a =
5.8,-0.9,-3.2,-5.2,-2.9,0.1,14.3,10.5,13.9,-6.2
-7.0,1.6,10.0,-2.8,-3.4,-2.7,-0.7,6.1,0.1,0.9
-28.6,35.8,31.6,25.9,-23.1,-9.9,-46.4,-19.4,-17.2,26.6
Counting starts at 1.
The entry in the bottom-left corner -> -28.6
Report the entry directly below -6.2.
0.9
Report the entry in the bottom-right corner.
26.6
The entry just left of -0.7 is -2.7
The entry in row 1 and column 2 is -0.9
The largest entry is 35.8
Report the entry directly above 10.0.
-3.2
Report the minimum.
-46.4
The top-left entry -> 5.8
The entry directly below 13.9: 0.1
Report the entry in row 2 and column 3.
10.0
The entry directly above the largest entry -> 1.6
The top entry of the column that holds the smallest entry -> 14.3
Report the entry just right of 25.9.
-23.1
Report the entry just left of the smallest entry.
-9.9
The entry at row 2, column 1 is -7.0
The entry just left of -2.7: -3.4

[[ 0.0 -0.3  0.3  0.5  0.1]
 [ 0.5  1.0  0.4  0.9  0.3]
 [ 1.0  0.1  0.9  0.4 -0.1]
 [-0.5 -0.2  0.1 -0.8  1.3]
 [-0.3 -0.7 -0.3 -0.5  1.2]
 [ 0.7  0.2  0.9  0.5  0.3]
 [ 1.3  1.4 -0.4  0.6 -0.7]
 [-0.7  0.1 -0.5 -0.7 -0.4]
 [ 0.5  0.9  0.5  0.5  0.7]
 [ 0.0  1.0  1.2  0.9  1.2]
 [-0.7 -0.7 -0.7 -1.5  1.4]
 [ 1.6  1.5 -0.3  0.6 -1.2]
 [ 0.7  0.1  0.4  1.1  1.1]
 [-0.1  0.4  0.1 -0.2  1.0]]
Counting starts at 1.
The entry in row 2 and column 1?
Answer: 0.5
The largest entry -> 1.6
The top-right entry is 0.1
The entry at row 1, column 3?
Answer: 0.3
The entry just right of the smallest entry?
Answer: 1.4
The entry in row 1 and column 2?
Answer: -0.3
The entry in row 2 and column 3: 0.4
The entry at row 3, column 1?
Answer: 1.0
The entry just right of the largest entry -> 1.5
The entry in the bottom-right corner is 1.0
The top-left entry?
Answer: 0.0
The bottom-left entry is -0.1
The entry at row 3, column 3 -> 0.9
The entry directly above the smallest entry?
Answer: 0.9
The minimum?
Answer: -1.5

Read these off the matrix that follows.
1) The first entry, reading row by row?
2) The entry directly above 0.121?
3) The smallest entry in the last row?
4) The 2nd entry on the diagonal from the top-right corner?
5) The entry directly above the largest entry?
6) The entry in the bottom-left corner?
7) The fourth entry from the end, reading row by row?
8) The entry just left of -0.112?
[[-0.012  0.023 -0.047  0.012  0.002  0.026  0.064  0.046 -0.106  0.032]
 [-0.016 -0.101  0.011  0.004  0.019 -0.036 -0.069 -0.055 -0.004 -0.051]
 [ 0.003 -0.115  0.028 -0.010  0.001 -0.049 -0.099 -0.072  0.020 -0.040]
 [-0.012 -0.004 -0.024  0.002 -0.012 -0.013 -0.037 -0.045  0.008 -0.080]
 [ 0.057  0.128  0.002 -0.090 -0.058  0.011  0.092  0.052 -0.004 -0.065]
 [-0.007 -0.002 -0.025  0.023 -0.019 -0.055  0.004 -0.039 -0.029 -0.075]
 [-0.078 -0.003 -0.084  0.121  0.045  0.112  0.032  0.083 -0.126  0.248]
 [-0.040 -0.112 -0.033  0.060  0.047 -0.021 -0.077 -0.036 -0.043 -0.002]
 [-0.024 -0.042  0.005  0.025  0.020  0.000 -0.030 -0.011 -0.028  0.023]
 [-0.027 -0.097  0.002  0.015  0.024 -0.002 -0.078 -0.057 -0.007 -0.002]
 [ 0.073  0.049 -0.005 -0.104 -0.068 -0.067 -0.009 -0.051  0.073 -0.244]]
1) -0.012
2) 0.023
3) -0.244
4) -0.004
5) -0.075
6) 0.073
7) -0.009
8) -0.040

[ -8.9 -10.4   6.6   4.1  10.7  -0.4  -0.9 -44.3   1.3   2.4  -4.8 -46.8
 -13.3  -5.7]
Report the first entry from the right.
Answer: -5.7
The third entry from the right: -46.8
Report the 2nd largest entry.
Answer: 6.6
Report the first entry.
Answer: -8.9
Report the entry just left of 2.4.
Answer: 1.3
The 2nd entry from the right: -13.3
Report the entry just left of the largest entry.
Answer: 4.1
The 2nd smallest entry -> -44.3
Report the entry just left of -46.8.
Answer: -4.8
